Each path below is one point turned by a fixed rotation once a step. After each direction that follows a path, write how fast that rotation turns it, in deg/step (0 if it stays still).
Each turn is a multiple of 5 degrees from 10 to 175, or 0.
Each row of a path follows its step; steps can be skipped.

step 2: [24 1 9 12 13 -8 16 -16 15 2 1 -8 4 -2 3 19 7 17 -12 19 -9 -13 3 17 -5 -17 -9 -11 -5 5 -14 9 -2 -4 -6 10 9 6 -15 -19 0 0 -16 -4 13 -9 12 1 9 -5 -11 12]
step 3: [-13 -28 -8 3 9 -5 15 10 3 3 4 -10 16 -1 -11 7 -12 -3 17 0 -12 -18 -2 15 7 1 -4 -14 -11 -3 -14 15 10 -18 -16 3 16 3 -3 -7 -9 2 1 -6 -8 15 22 4 -6 -10 -13 -9]
step 6: [-3 8 -2 0 -19 -9 -4 -22 -15 20 3 -11 11 -27 17 -1 -1 12 0 -13 -5 1 1 19 -8 -4 15 -5 -10 9 8 -9 15 0 1 -2 15 -5 15 11 -1 -12 -14 -10 13 -7 15 9 -6 -12 11 1]
step 9: [-13 -6 -13 -12 -6 -13 6 -6 -13 1 -10 16 -14 -3 -2 -7 12 10 12 -13 2 -13 -1 22 8 -10 -1 -1 -6 11 -21 13 9 -5 -12 1 7 8 -15 -15 10 -6 -19 10 -22 13 3 -2 21 5 -8 -2]
step 12: [3 7 6 18 5 -7 -23 -9 -7 6 -6 7 -7 -19 7 24 3 -4 11 1 -15 7 18 6 -10 -14 6 -8 -4 -1 0 -27 7 15 3 -14 5 -5 -4 -13 6 -6 -5 -17 6 -6 2 -7 24 -8 12 -12]
step 14: [0 -8 -12 4 6 -9 4 15 4 -5 1 9 -7 7 -16 -10 -4 9 5 0 -10 -29 0 1 7 -23 -7 -13 -7 -13 -8 18 -5 7 -15 -6 3 12 -11 -14 27 2 3 -14 -13 7 -10 18 5 15 2 -12]
step 15: [-5 4 -9 3 -10 6 -2 -1 -20 -9 -20 10 9 11 -13 -19 -3 -3 11 1 -12 15 -3 0 13 -4 6 21 -10 -1 -17 2 -9 -8 -12 1 21 16 -17 -8 -8 -4 4 -7 2 11 -7 -9 8 16 1 -27]
step 17: [14 18 -14 13 8 -7 -4 -11 -2 4 7 -6 17 -1 10 19 1 3 2 7 -11 25 2 -4 -10 -12 10 -10 -7 -18 14 -8 -2 5 -11 17 3 -6 14 4 14 0 1 -20 -1 -10 7 15 4 -6 17 -23]
step 21: [-5 -5 -15 17 -17 2 -5 -9 4 -6 -23 -9 4 -8 -19 -24 -3 -9 0 -9 7 0 -12 8 -8 10 11 8 -7 16 3 -10 -1 -10 -9 27 -3 13 -4 6 10 8 -8 -9 -6 5 -4 28 -1 10 4 -11]
step 22: [11 11 5 9 2 6 9 -11 -13 -7 -10 -10 4 13 21 10 -3 -20 3 -11 -3 20 4 0 1 6 18 20 7 7 9 -4 14 -4 13 24 14 0 13 5 8 9 -8 -24 -3 -15 9 4 12 7 3 -7]
Directions:
[1 -5 -2 1 2 -1 0 -3 -6 1 8 1 -3 4 5 -1 -7 4 0 -2 2 -3 -4 -1 2 1 1 -2 -1 -3 0 3 1 2 2 0 5 -5 4 -1 2 2 2 -5 -5 -3 0 2 -1 -1 -3 0] : 130
[-6 -6 -1 -1 -2 -1 1 0 -3 -2 2 3 -1 -7 -2 -1 4 2 -2 4 -1 -2 1 9 2 2 2 4 2 0 -1 -4 -2 0 2 4 -1 -4 1 2 -2 4 2 -6 1 0 0 -4 1 0 0 -4] : 120
[-1 -3 -3 -1 4 1 1 -2 -1 -6 0 3 6 6 0 4 4 3 4 1 2 2 1 -3 1 -3 6 -3 0 0 5 -1 2 1 -2 5 -1 -1 -3 3 -4 1 -3 4 -3 2 4 -2 2 -4 -5 -2] : 55
[4 0 3 -1 4 5 4 2 1 -3 0 3 -2 3 -2 0 2 -3 -2 -2 5 1 -3 0 -5 3 -2 -1 1 -1 2 -3 2 -1 3 5 4 -1 -1 4 -4 0 3 -3 -1 4 -7 5 3 -1 6 0] : 10
[0 1 0 -7 -2 -1 -5 -4 -3 -2 4 1 -2 6 -4 -7 0 -1 1 -3 2 1 1 1 0 -1 3 -1 -5 1 -2 2 -1 -1 -1 0 -3 -1 -6 4 1 -1 0 -3 2 5 -2 -4 -6 3 2 2] : 70
[4 3 -1 0 3 -3 -2 -2 1 -1 2 1 -2 4 3 3 5 -5 0 1 -2 2 0 -1 2 0 -4 2 1 -2 -1 1 1 -2 1 6 -1 1 -1 -7 5 -2 0 -6 2 -2 -3 -8 2 -3 -1 -4] : 145
[-3 -1 4 2 1 -1 -2 -4 -3 3 -4 1 2 1 3 2 2 -4 5 -2 -2 -3 2 -1 -2 4 1 3 6 3 -2 0 7 -7 -3 -5 4 -3 0 1 -2 -1 -3 -3 -2 4 -3 -2 -2 -1 0 2] : 115
